One vector is turned by the same rotation once a tick. Each row is the vector after some number of ticks, and that number follows the row.
The counts run from 0 to 668.
[146 112 143  73 105 147 100 155 157  93 107 172 152 147  70 160 128 114
 104 141 100 108 101 135 137 129 200 134 117  88 143 127 156 138 108 159
 123 133 160 141 148 141  89 140 132 131 132] : 146
[118 108 142  71  98 145  93 149 142  90 117 152 150 148  80 161 142 127
  93 131 125 102 104 116 128  96 179 150 124  64 149 135 142 133 122 140
 142 157 146 159 129 156  95 171 108 108 139] : 239
[136 113 128  79 110 135  87 158 156  87 110 166 152 136  52 146 149 120
 116 149 111 105 106 117 105 111 168 147 111  91 159 137 126 137 124 154
 124 164 145 142 121 153 101 159  94 107 130] : 487
[121  99 148  67  90 143  87 160 129 101 132 155 144 137  83 158 123 149
  98 132 127 104 104 115 143 116 188 151 123  63 146 123 150 141 107 137
 143 146 134 165 119 145  98 164 114 110 150] : 87
[128  99 127  90 111 156 105 152 150 102 109 179 168 143  57 132 130 121
 108 131 111 112  99 130 118 137 166 122 120  85 160 166 135 143  95 179
 140 134 138 146 118 156  95 140 101  97 149] : 559
[147 102 136  93 105 135  96 177 138  98 108 181 140 146  64 166 147 133
 106 129 112 103 116 125 131 138 194 133 118  80 151 130 142 129 124 150
 121 152 140 132 128 163  82 134 102 102 141] : 473
[133 102 146  88 100 170 101 144 164 102 117 165 158 156  68 145 117 115
 104 139 111 105 114 124 129 135 203 122 117  98 142 140 154 133 113 173
 140 143 173 150 151 157 102 128 127 111 132] : 442
[109  98 150  84 100 141  87 147 152 102 115 163 147 162  87 151 122 148
 109 134 120 104 109 132 151 132 208 153 120  71 142 145 155 130 116 161
 137 149 145 161 125 145  91 149 132 116 149] : 376
[144  97 145  90 122 148  90 165 143  92 114 178 151 139  49 138 131 119
 119 140 104 111 119 125 120 141 173 119 107 103 161 146 139 132 111 176
 133 143 143 133 105 161  85 137  93 108 145] : 634
[127  90 145  88 121 151  98 152 129 100 109 163 156 147  72 150 130 124
 112 117 118 117 112 123 139 140 184 138 110  83 161 158 135 134 104 185
 154 138 144 142 113 160  82 158  99  96 151] : 250
[131 113 130  63 103 163  83 142 156  97 126 159 153 141  53 133 112 119
 103 155 104 100  99 124 126 110 174 125 114  89 139 130 149 158 115 145
 136 136 150 173 130 139 105 140 110 119 147] : 139
[149 105 155  81 120 146  87 167 133  92 101 153 141 147  78 166 126 126
 104 137 112 120 120 123 138 113 200 149 104  84 146 123 154 134 131 163
 138 136 166 146 140 142  82 156 115 114 144] : 456
[143 122 127  58 101 151  88 153 156  94 122 169 149 139  47 147 123 115
 114 143  96 109 103 117 132 126 189 129 117  94 142 113 142 152  96 153
 124 144 146 139 134 145 105 138 106 132 130] : 430
[129 106 128  68  97 156  90 146 163 103 128 178 164 135  54 129 108 127
 117 145 105 106  96 120 133 148 177 133 119  91 154 144 142 153  87 168
 131 130 134 158 124 142 106 133 117 118 143] : 428
[135 101 153  68 103 159  81 144 146  96 120 148 149 141  66 142 110 128
 101 146 115 107 113 113 135 107 177 135 104  80 145 129 155 149 126 151
 151 128 151 179 129 140  99 147 115 112 150] : 4
[131 110 123  79 107 149  92 145 144  96 114 159 155 153  58 148 144 115
 114 127 121 111 111 107 124 123 182 144 115  87 150 139 116 138 107 170
 141 166 152 133 126 171  97 146  82 101 133] : 408
[129 105 157  56 104 148  80 145 156  86 135 154 145 140  63 145 121 121
 104 152 101  99 106 126 130 114 176 131 109  89 145 115 148 141 108 147
 138 147 145 156 110 142 102 155 107 136 144] : 217
[128  88 146  86  94 160  99 155 151 101 114 168 153 150  72 145 124 130
  87 136 116 102 114 121 121 122 171 119 116  73 149 155 154 136 129 153
 148 128 146 177 135 152  94 137 122  93 151] : 310
[139  93 136  92 105 139  89 152 144  88  97 168 140 152  66 154 141 132
 112 128 115 106 121 115 132 129 181 152 108  84 162 143 130 129 133 164
 133 152 138 143 127 161  81 142  93 102 135] : 621
[136  83 143 101 101 153  97 152 144  98 105 165 149 154  75 146 132 134
 107 128 123 106 125 110 129 135 184 137 105  83 163 156 138 130 130 172
 150 143 153 153 133 167  90 133 107  82 136] : 616
[126  94 147  95 104 159  96 162 145 110 119 173 149 153  74 144 116 137
  91 135 119 103 113 130 135 132 192 120 119  78 144 147 166 138 128 159
 144 127 158 167 137 149  89 128 131  94 153] : 306
[124  92 161  78  97 162  90 132 165  96 128 152 155 157  79 147 120 122
 114 138 111 104 116 119 136 141 199 137 109  97 148 136 144 123 106 175
 144 157 161 144 130 162 101 143 123 122 132] : 368
[135 123 120  65 101 146  95 166 148  99 119 172 166 122  55 141 136 119
 116 145 113 110  93 110 120 112 174 144 121  82 150 129 131 151  89 150
 121 153 145 142 128 144 111 160 101 109 133] : 566
[128 112 151  64 110 140  77 139 164  86 117 150 146 153  69 151 131 125
 116 151 103 101 102 128 130 113 195 150 110  91 143 123 143 133 116 155
 127 160 157 150 124 142  97 159 115 136 132] : 661
[135 120 120  76 109 158  94 148 161  97 114 166 161 148  43 143 133 107
 113 142 106 105 101 121 116 116 180 123 122 101 145 135 130 147 106 162
 136 159 161 137 133 164 106 136  94 117 128] : 273
[112 106 156  76 101 137  81 147 158  95 123 164 156 147  86 140 114 145
 119 155 119 105  93 130 136 126 191 154 112  80 146 143 153 138 105 159
 134 145 147 170 121 132 104 162 136 118 148] : 663
[132 110 140 101 104 143  99 186 148 106 124 194 161 125  65 134 130 140
 114 146 121 107 107 126 110 140 174 136 117  86 157 149 150 134 100 157
 122 144 142 148 118 150 100 149 114  85 148] : 188
[130  90 130  95  85 144  99 160 155  96 108 180 153 145  72 142 141 139
 101 136 127  96 111 111 121 132 169 142 118  74 166 157 137 129 126 153
 133 142 137 161 131 158 100 140 113  86 138] : 27
[128  99 153  90 120 151  85 163 156 103 130 175 161 136  67 122 111 136
 135 152 112 110 111 127 125 149 188 138 103 103 157 144 147 138  97 185
 132 149 150 148 109 148 101 144 115 103 148] : 498
[121  98 156  88 121 153  92 153 136 101 112 162 144 166  84 155 117 130
 102 128 116 106 112 144 142 134 201 134 120  81 139 143 156 128 118 172
 146 141 157 148 120 152  76 148 118 115 158] : 381
[133 105 145  91 120 143  86 183 135 105 124 176 156 127  53 128 120 137
 115 149 116 112 108 121 115 124 167 126 107  88 158 142 148 147 114 157
 131 142 135 159  98 147  95 150  98  87 159] : 632
[141 109 137  77 108 137 102 167 127  97 114 169 153 138  73 170 153 120
  94 121 114 106 107 122 132 121 185 138 127  68 152 127 138 130 103 150
 131 151 139 125 127 161  85 161 102 116 140] : 395
[134 107 135  97 112 149  92 177 139 107 124 173 153 134  56 139 137 132
 100 145 124 101 111 117 102 109 169 119 118  85 152 140 144 137 128 143
 135 158 152 155 121 162  98 152  95  79 152] : 479
